rotation steps, each row followed by its count of steps:
The counts run from 0 to 1286.
[150 112 150 108 110 122 151  99 153 119 153 127 155 124 143 127 126  90
 147 129 164  97 155 122 102 162 151 149  97 138 124 164 151 152  94 128
  85  74 122 124 148  78 168 141 169 168 107 149 112 134 138  82 137  82
 156 137 124  97 146 143 135 106 121  62 166 147 118 157  92  83 117 108
 143 139 164 153 147 117 173  89]	1152
[130  96 142 112 115 164 143  60 182 132 165 120 153  97 150 162 100 130
  95 113 140  91 114 140 109 155 117 112 141 148 112 144 177  97 104 126
 105 114  85 158 164 129 143 127 162 138 136 139  84 115 135  93 106  77
 102 128 100 117 129 120 104 125 150  85 134 152  88 148 119 138 172 110
 134 119 155 138 194 130 129 127]	913
[139 120 121 105 116 146 153  78 172  91 134 146 120 123 117 175 103  99
 116 146 157 107 114 114 119 153 122 126  97 138 138 153 180 121 123 155
  98  94 120 153 168  80 167 107 179 180 108 139 114 133 125  83 134 106
 114 133  99  81 129 121 123 142 116  68 154 119 133 151  94  92 126 112
 141 129 187 124 159 125 148  98]	175
[116 111 123 121 111 189 133  83 176 122 150 125 156  99 151 170  82 123
 128 114 123 113 147 120 129 140 148 126 139 146  75 137 162 109  83 123
 112  75  96 151 175 126 132 134 158 143 159 149  82 112 142  97 100  71
 108 112 110 118 157 146 107 143 149  86 155 154 124 161  97 135 168  90
 140 119 135 135 166 114 139 123]	149
[128 105 137  97  94 140 131  71 167  85 159 102 117 116 115 141 112 110
 119 129 162 120 134 136 111 151 125 131  95 158 144 159 159 129  93 151
 111  94 129 122 129  82 157 114 147 164  95 161 131 134 139  84 126  86
 113 108 123  61 123 117 133 122 139  50 168 155 127 152 126 104 138 115
 144 137 160 108 181 128 153  82]	940
[118 134 110 129  99 152 141 131 177 108 135 137 116 115 116 178  90 109
 153 115 120 100 130  83 136 134 164 154 107 138 109 158 120 151  96 136
  97  57  97 117 176  90 150 113 166 180 117 152 111 135 106 105 124 101
 101 109 106 100 160 151 143 145 119  67 170 148 133 154  96  99 132  99
 131 148 158 147 157 117 164  93]	459
[112 111 128 140 141 136 175 115 176 157 120 134 123 101 135 155 118 109
 130 123 118 111 122 110 113 125 124 130  80 144 133 185 148 126  97 129
  70  70 114 132 169 106 152 120 148 170  92 133  89 147 114 102 142 124
 132 129  94  89 145 151 132 130 114  86 118 146 137 161 102  73 123  68
 143 167 163 146 145 134 182 114]	893
[171 106 134 112 129 160 165  87 169 151 136 126 147 115 163 169  98 114
 106 125 139 101 143 103  99 159 166  98 124 117  99 131 158 112  98 152
 105  89 115 119 159 108 166 134 181 156 146 138  64 112 155  92  97 126
 118 151 102  95 155 122 101 134 117  74 136 142 109 162 103 101 127  99
 143 112 173 137 151 140 151  97]	266
[165  87 116 111 133 157 144  98 191 123 129 155 138 132 131 195  98 103
 110 138 110 120 118  96 123 163 160 114 129 115  99 140 149 122 117 145
 106  94 126 133 159  95 156 119 190 187 147 126  90 130 127  97 102 116
 108 129 101 101 137 140 123 136 128  67 139 151  98 183  94 113 129 102
 121 114 175 140 147 125 152 101]	269
[124 117 123 110 138 138 139  72 184 148 153 126 142 105 130 121 138 135
 133 101 152  71 127 119 103 141 114 142  92 149 130 165 176 129  92 125
  78  80 117 123 134 102 137 127 146 159  65 154 112 138 123 100 154 100
 118 103 134  95 125 153 105 103 125  67 110 162 123 161 122 112 118 108
 143 155 174 123 167 141 178  97]	726
[131 128 140 109  92 135 152 127 158 131 149 120 156  97 142 167  95  91
 143 112 111 106 147 102 107 157 176 145 131 127  90 150 111 119  94 112
 101  81  87 125 167 111 156 151 166 166 143 146  88 132 121 113  92  77
 113 112 115 114 175 159 135 137 121  83 178 152 110 161  90 104 128 108
 127 133 148 155 170 104 150 109]	962
[113 107 151 129  80 141 129  97 156  82 132 139 157 120 137 152 120  81
 162 141 118 116 126 147 112 137 140 158 118 169 101 138 158 118  87 123
  92  71 124 159 163  89 145 145 164 144 156 147  94 147 124 109 114  58
 106 130 126  96 153 111 120 150 148  78 176 142 121 163 103 107  95 112
 127 152 136 137 169 102 177 101]	448
[111 105 158 127  85 160 136  79 183 159 110 107 120  89 160 161 113 124
 129 116 163 106 110 130 110 129 106 121 113 158 142 154 169  86 104 145
  98  97 109 138 171 133 145 137 168 154 109 140  78 115 125 116 128  82
  84 105 141 114 124 117 117 138 112  68 140 130 102 152 130 114 131 113
 135 151 193 116 179 131 153  94]	402
[153  76 154 130  94 133 137 103 185 110 166 141 130 145 148 134 114 117
 153 103 112  88 116 157 130 153 158 142 120 181 113 146 148 121 103 129
  90  62 122 146 147  94 150  98 143 157 149 149 113 131 124 102 106  94
 127 133 129 109 154 143 137 131 164  53 142 158  78 131 125 129 128  89
 125 135 138 163 175 129 149 122]	327
[120 106 127 139 123 109 154 101 190 116 145 146 127 117 137 161 128 109
 137 119 116  86  90 152 115 130 114 139  93 180 133 175 172 106 115 126
  72  76 109 170 154 115 153  95 141 170 115 155  97 153 103 110 144  94
 107 133 114  88 137 130 130 142 137  85 111 144 116 123 108 108 107  89
 120 162 137 142 176 126 174 131]	287
[112 111 130 124 122 169 147  88 147 159 133 113 134  90 105 160  95 131
  95 120 132 128 133  99  91 123 132  99 118 127 125 152 154 136  82 133
  91  90 101 116 173 113 164 150 140 147  89 142  95 132 125  94 102  90
 126 125  79  82 153 145 118 149 101  67 156 164 145 181 101  90 150  88
 173 126 152 119 158 115 144 108]	470
[153  89 129 132 133 139 156  92 187 161 147 139 112 121 128 168 100 152
 109  94 115  72 106 119 116 142 151  91 117 146 126 153 160 124 111 141
  89  83 107 128 156 118 170  88 128 170 112 150 102 123 117 103 105 130
 109 132  87  91 145 151 124 142 126  48 109 156 112 134 121 123 146  83
 140 124 158 140 173 138 141 133]	590
[112 112 130 121  97 160 157  93 168 105 144 110 103 103 112 181  86 120
  93 133 149 109 117 109 114 139 118 127  95 161 122 156 145 125 113 135
 103 108  98 136 178 103 165 118 129 175 105 144  96 143 116  91 123  98
  90  99  88  71 140 128 122 137 111  77 158 144 140 157 126  94 173  77
 127 151 151 116 160 130 149 110]	81
[114  86 143 145 100 147 126  95 178 104 116 141 131 118 160 176 102 106
 143 133 120 128 114 147 116 112 137 134 117 176 104 145 169 104  91 123
  90  70 134 174 164 115 152 137 147 160 152 158  89 139 124 114 129  63
 103 116 129  84 155 128 119 165 134  79 157 150 147 170  94 109 117  71
 137 145 127 122 144 104 166 106]	665
[ 92 102 144 127 112 161 164  96 172 127 145 102 147  89 157 163 115 104
 108 141 119 106 121 138 108 139  95 149 113 161 116 168 143  98  93 122
  87  97  90 154 173 121 125 149 162 149 133 130  63 139 116 102 125  74
  99 111 106 112 129 109 115 119 155 119 145 160 104 172 116 108 155  90
 119 162 136 143 176 123 171 112]	190
[115 107 118 126 155 164 157  95 174 157 137 137 150  84 124 151  89 114
 106 126 110 139 139 112 107 136 129 105 120 114 129 175 158 114 105 137
  79  82 110 148 171 119 143 121 157 163  99 148  97 131 133  88 108  94
 146 129  74  95 143 170 124 130 129  78 133 150 120 161  81  88 150  71
 155 126 164 143 154 123 143 124]	473
[124 103 128 139 109 169 160  98 174 120 131 120 152 118 147 164 131 112
 130 144 120  84 107 130 122 144 125 140 112 155 116 155 157 118  89 158
  91  69 104 122 168  93 133 116 196 140 140 118  78 134 113  98 129 103
  95 166 106 108 126  89 115 134 156 101 121 155 105 165 135 110 111 126
 119 153 148 144 188 137 184  97]	996
[121  97 129 145  90 183 137  96 174 117 150 139 135 113 116 173  86 126
 127 110 100 104 115 121 135 141 140 119 141 157 103 137 159 123  97 137
 100  72  90 147 187 109 138 102 150 139 145 141  97 120 110 102  96  87
  93 138  81 115 163 133 125 158 155  67 161 146 101 146 123 133 174 100
 138 127 142 150 184 114 125 133]	367
[154  71 157 140  77 115 142 105 174 124 155 131 118 139 132 153 129 121
 126 116 123  73  86 151 114 145 144 122 117 172 136 153 153 137 109 144
  91  82 108 133 155  96 174 110 145 160 136 136 111 140  98 102 110  96
 102 147 108  95 135 107 140 141 140  48 141 161  85 151 146 123 126 109
 126 140 129 146 180 118 153 114]	711
[128  85 156 133 112 130 156 124 187 154 146 118 110 106 141 163  94 114
 124 100 102 106 112 121 121 162 144 141 118 159 123 166 119 115 111 123
  83  79  91 130 170 126 151 109 138 175 123 132 105 135 105 110 100 119
 115 108 100 117 150 169 148 115 137  61 139 151  73 135 126 106 165  73
 119 151 165 175 171 132 142 118]	201
[126 117 132 115 100 140 148 126 167 144 139 134 161 111 123 164 105  90
 153  99  85 101 132  96 105 152 181 149 132 129  98 142 108 124  91 114
  98  76  88 120 164 112 141 150 164 163 134 140  94 142 109 121  86  94
 107 104 119 118 177 165 124 134 129  76 158 163 103 166 103 107 107 103
 123 136 160 149 170 113 163 110]	961
[115 145 124 101 116 168 150  82 166 117 160 112 164  88 140 145 106 119
 140 110 133  98 160 121 108 157 146 125 110 138 118 154 150 104  89 146
 111  76 106 100 145 113 127 107 178 135 119 150  91 112 151  86 101  99
 111 133 115  91 157 134 114 132 159  74 146 153 115 131 118 103 120 119
 139 139 175 126 207 146 163  88]	139
[111 132 154 110 117 123 150  96 157 146 137 116 142  92 137 124 112  95
 145 112 145 119 157 130  82 136 136 128  89 154 146 164 156 109  89 134
  85  68 137 115 138 106 153 133 141 151  93 156 103 133 148 102 122  97
 139 111 131  83 160 151 130 130 119  60 146 138 134 146 106  72  94  87
 157 144 177 133 163 133 176  88]	130
[108 111 121 119 140 158 171  87 186 128 145 132 151 111 116 151 119  94
 117 139 109 104 115 124 103 147  99 151  84 154 110 150 166  99 116 136
  74  86 113 142 168  97 118 135 151 152  99 119  88 150 121 102 136 110
 116 111 107  94 134 142 112 103 143 105 112 150 110 174 110  85 134  74
 125 162 177 147 160 135 176 118]	1114
[159  85 144 149  76 143 142 111 168 142 113 138 100 138 140 174 111 127
 132 120 136  95  89 131 115 124 150 108 108 170 129 132 166 121 106 148
  94  71 129 134 172 106 185 108 158 162 145 141  89 129 105 112 116 118
  93 143 121  82 156 112 124 166 109  50 143 137 120 158 135 110 110  91
 138 133 149 134 149 127 160 104]	1095
[119 127 143 126  87 161 150 108 165 156 126 116 129  84 148 174  89 111
 134 106 113 120 134 114  98 140 163 105 127 140 117 135 135  91  92 145
 109  85 100 116 167 135 151 127 170 144 144 146  71 114 131 121  85 102
  93 127 115 103 174 136 117 159 117  68 156 129 120 142 117 105 106 104
 148 129 171 136 192 129 147 100]	361
[123  98 140 113 121 145 150 101 163 115 179 138 166 121  98 119 117  99
 138 114  93 115 139 147 106 161 138 142 118 163 118 149 152 135 103 126
  76  70 110 131 158  92 134 127 128 137 110 136 125 148 135  93  86  96
 145 125 101  98 161 164 138 113 169  67 146 171  92 154 112  90 147  76
 147 136 149 162 173 124 152 133]	639
[130  94 148 102 134 153 159  65 166 130 179 110 160 110 137 134 114 124
  94 128 131 115 145 147  87 156 123 124 112 160 105 147 164 111  98 123
  94 104 115 138 140 116 141 145 113 150 115 151  91 143 152  85 105  91
 131 109 107  80 143 144 109 101 146  75 126 176 112 166 114 109 168  70
 149 132 147 133 157 134 146 129]	1239
[142  74 133 132 113 128 147 116 175 116 132 157 149 137 138 179 110  87
 119 151  82 124 102 129 114 144 159 132 133 139  96 153 142 121 103 134
  93  77 117 157 159  98 154 129 175 178 173 131  93 149 109 113  95  94
 112 140  94  90 148 132 130 153 146  79 149 172 100 167  94 114 115  89
 118 124 120 147 155 101 163 111]	1087
[145  94 130 132 102 160 126  98 181 116 140 141 125 142 120 126 115 128
 157 107 146  87 128 117 138 137 144 154 110 153 113 149 160 161  91 139
  85  38 126 130 156  79 151 117 160 160 104 149 129 120 118  92 143  90
 140 123 131 115 147 149 134 123 134  49 155 150 123 168 112 108 149  96
 147 137 176 151 141 116 152  99]	336
[123  95 135 129 101 190 127  92 173 144 110  91 133 104 136 138 111 137
 136 125 135 123 140 111 118 133 141 132 126 142 121 154 144 136  68 163
 104  57 121  99 148 101 134 130 178 144 111 132 101 115 138 100 113  93
 113 120 126 112 136 123 122 124 149  64 146 170 118 185 133 111 125 118
 145 150 161 124 154 123 170  71]	1163
[ 93 115 127 136  88 163 144  85 164 132 142 138 139  91 110 174 113 118
 116 114 100  95  85 142  99 122 108 120 118 167 121 133 166  93  95 124
  85 100  95 155 181 125 143 136 130 128 122 139  83 144  96 114  98  85
  70 112  96  89 148 122 110 162 127  89 131 156 125 159 142 121 119  93
 140 146 139 121 195 121 161 137]	792
